In the rows, 128 means zero.
The rows of Z fall into a few groups, which share some directions, and each row is roughly a mix of its group's hidden directions.
Z, 132 rows:
[[146 171 106 166 135 154  75 137 177 118]
 [105  87 173 145 129 191 108 157 149 122]
 [137 150 159  99 146  87 161  74  87 114]
 [137 120 139 131 132 174  95 153 204 143]
 [122 118  64 127 127 132  97 165 174 165]
 [ 59 120 172 105 131 114 143 109  93  98]
 [192 155  97 120 146  79 158 102 127 128]
 [151  94 114 172 124 107  64 132  90 145]
 [120 151 133 193 103 154  82 162 114 105]
 [121 166 154  75 159 106 136 121 188 130]
 [156 129 163 183 149 177  99 151 159 133]
 [156 166 132 186 108 137 122 145 109  69]
 [161 128 127 151 138 195 116 141 187 141]
 [165 138  99 116 106 114  86 141 200 125]
 [188 118 145 106 120 103 191 100 137 141]
 [127  72 160 155 138 162  83  89 135 146]
 [140  86 145 173  84  98 130 146  80 107]
 [123 114 167 170 155 167 113 180 161 110]
 [163 139  91  95 121 114 165 100 146 189]
 [154 155  65 131 153  85 104 108 149 159]
 [121  95 139 178  86 104 144 132  73 101]
 [145  88  96 145  83 127 126 114 100 191]
 [119 118 156 156 121  90 103  67  82 150]
 [139 157 112 135 115 140  80 161 196 105]
 [158  78 139 186  94 142 126 152 106 101]
 [ 75 114 147 145 146 110 100 136  59 112]
 [116 149 141  87 175  68 154  99 111 121]
 [ 88  96 165 147 136 166 163 126  73 121]
 [103 129 119  89 172 138 158 100 153 188]
 [150 110 176 161 122  98 168  95  81 121]
 [202 129 162 149 123 151 166 121 156 112]
 [153 140  80 102 123 131 129 153 203 137]
 [ 90  85 176 117 148 101  94 113  96  97]
 [121 101 167 166 106 193 143 116  93 118]
 [107 121 131 142 106 200 121 173 163 150]
 [122 128 119 163 130 194  88 171 138  99]
 [147  82 145 193  82 133 116 118 113 149]
 [ 98 147 141  86 170 139  98  92 170 163]
 [159 137 115 108 105  74 175  79 108 123]
 [ 80 104 159 154 117 157  98 164  95  90]
 [114  69 193 146 151 162 131 117 118 127]
 [ 91 117 157 145 138 136 120  56  88 151]
 [ 97 101 185 135 119 130 160 132  78  90]
 [112 160 123 142 189  95 110  72 111 137]
 [122 145 106  81 156 130 112  73 141 183]
 [148 169  94 104 112 111 130 155 197 113]
 [115 119 112  71 156 115  91 126 189 147]
 [112 138 154 152 115  89 115 117  72  69]
 [163 139  96 119 119 170 112 149 195 152]
 [138 126 101 136 107 105 162 101  48 123]
 [187 174 107 128 119 155 140 151 158 170]
 [ 83  94 182 148 150 142 111 118 111  81]
 [181 175  82 140 143 107 114 102 164 123]
 [102 124 184 165  99 155 100 104  84 139]
 [108 182  91 103 162 124  79 127 162 124]
 [182 147 116 145 142  96  98 100 137  68]
 [109 169  81  78 137 104 140 108 157 164]
 [132 160  90  82 147 134 121 128 192 162]
 [178 127  83 141  89 125 134 114 129 189]
 [157 172  82 107 133  82 112 138 173 110]
 [183 127 120 109 104  69 156 122 109  89]
 [172 127  86 132  97 118 135  96 104 189]
 [ 91 105 178 144  85 115 141  89  92 149]
 [103 153 144 172 156 121  55 118 110 118]
 [122 157 121 110 156 145 158 176 134  61]
 [ 91  85 174 171 113 116 115 105  89 109]
 [147 120 180 126 138 140 176 119  86  76]
 [151  98 134 109  81  90 179 104 134 166]
 [109 153 129 188 160 134  67 109 109 120]
 [129 108 193 164  85 136 162 132 130  93]
 [120 181 112 101 132  77 112  70 122 135]
 [119 125 144 107 141  76 191 111  91  98]
 [196 115  96 140  85 113 126 142 121 171]
 [120  56 145  97 137 182 139 125 148 136]
 [ 66  78 162 143 123 100 100 123 138 100]
 [161 166  94 176 109 137  90 164 147 152]
 [ 94 132 163 172 142  95 112 102  70 113]
 [ 69 128 166 145 129 166  97 157 112  91]
 [ 74 130 130  76 170 106 120  87 111 115]
 [154 149  80 107 108 105 138  96 118 191]
 [115 126 111  82 143 108 101 159 201 128]
 [ 83 112 172 152  96 133 141 132  79  86]
 [ 91 116 131 158  44 119 115 132 151 132]
 [ 95 120 163 151 130 178 111 177 142  85]
 [157 157  76 163 156 106  98 137 176 126]
 [150 143 108 125 137 167  93 154 200 148]
 [ 88  69 182 112 134 139 164 144 116 126]
 [114 158 114  82 165  70 153 114 133  95]
 [113 100 137 155 111 203 105 166 148 136]
 [ 67 121 180 129 148 106 152 111  89 146]
 [106 161  96 139  89  97 106 149  84  82]
 [149 100 189 158 150 174 101 140 116 101]
 [184 160  82 110 112  94 133 112 171 128]
 [116 144 120 174 127 185  87 149  89 102]
 [ 96 176 129 115 164 167 148 144 178 102]
 [ 89 161 174 134 145 120 154 122  73  92]
 [ 81 165 156 132 130 101 163 141  86  85]
 [112 147  68 140 178  95  92 151 147 120]
 [ 90 106 191 135 162 144 169 110 102 142]
 [196 124 104 114 133 104 187 110 123 109]
 [150 124 112 105 100  98 200 100  93 128]
 [126  80 168 157 141 171  82 110 159 136]
 [137 136 118 128 129 136  65 141 198 156]
 [122  44 157 125 124 153 127 123  92 109]
 [ 61 108 151 121 157 156 148 114 102 170]
 [184 122 104 107 122  90 187 125 107 152]
 [130 116 144  99  81  80 170 145  87 103]
 [147 154 112 102 153  82 179  87 123 162]
 [ 63 144 158  94 171 115 126 104 115  99]
 [ 97 177 114  91 123 127 154 143 174 176]
 [121  80 152 139 115 122 109  83  90 183]
 [158  95 176 117 117 132 198 132 116 104]
 [124 149 124  95  68 110 111 172 174 112]
 [154 136  96  84 145 129 143 120 190 173]
 [ 84 113 160 169 137 132 117 120  59 111]
 [ 71 151 118  91  95 111 130 144 159  80]
 [123 118 172 122 141 105 183 134 110  65]
 [140 132 106 103 117  76 109 162 169  75]
 [161 149  67  92 112  84 132 150 151 109]
 [ 98 125 151 160 162 131 157 100  58 129]
 [177 169  85 151 160  92 112  97 143 133]
 [118 162  91 121  97  90 118 165 118  69]
 [155  91 168 152 106 123 148 100 107  67]
 [181 119  88 119  82 105 161  97 134 156]
 [138 163  97 128 176 152  86 164 172 130]
 [186 127 110 154 151 139 189 118  95 146]
 [ 78  79 170 121 146 141 123 101  92 100]
 [134 139  95 122 141 153 120 141 175 202]
 [ 71 154 129 106 183 116 122 177 139 129]
 [ 93 161 117 153 107 161 100 173 151 175]
 [106 107 168 171 106 162  92 140 109  80]
 [156  88 114  85 147 107 176 105 117 172]]
Here is one row of each group, with its name. Which group are the others in?
[113  82 140 151  99 173 113 136  74 161]
Q
[141 177  73 130 158 146  88 140 142 165]
G
[150 164  93  65 156 124 129 156 168 132]
W
[ 76 137 160 169 122 184 137 148 101 112]
J

[ 93 126 156 116 212 121 140 130 117 152]
G
[175 147  72 122 103 127  86 135 171 137]
G
[131 138  89 149 124 108  79 104 134 196]
Q
[102 175 108 108 157  91  83  89 123 154]
Q
[104 123 140 158 166 170 103 183 137  88]
Q
[ 69 119 150 155 143 175  74 129 135 126]
J
[114 105 151 165 100 143 115 132  73  70]
G
[156 123 133 154 152 201 139 120 160  89]
J
[ 71 108 169 156 131 148 105 125  74 142]
G
[159  73 140 188  95 147 121 138 104 112]
W
[ 67 109 133  74 135  92 148 156 150 138]
Q
[ 91 138 153 132 145 125 147  79  59 114]
W
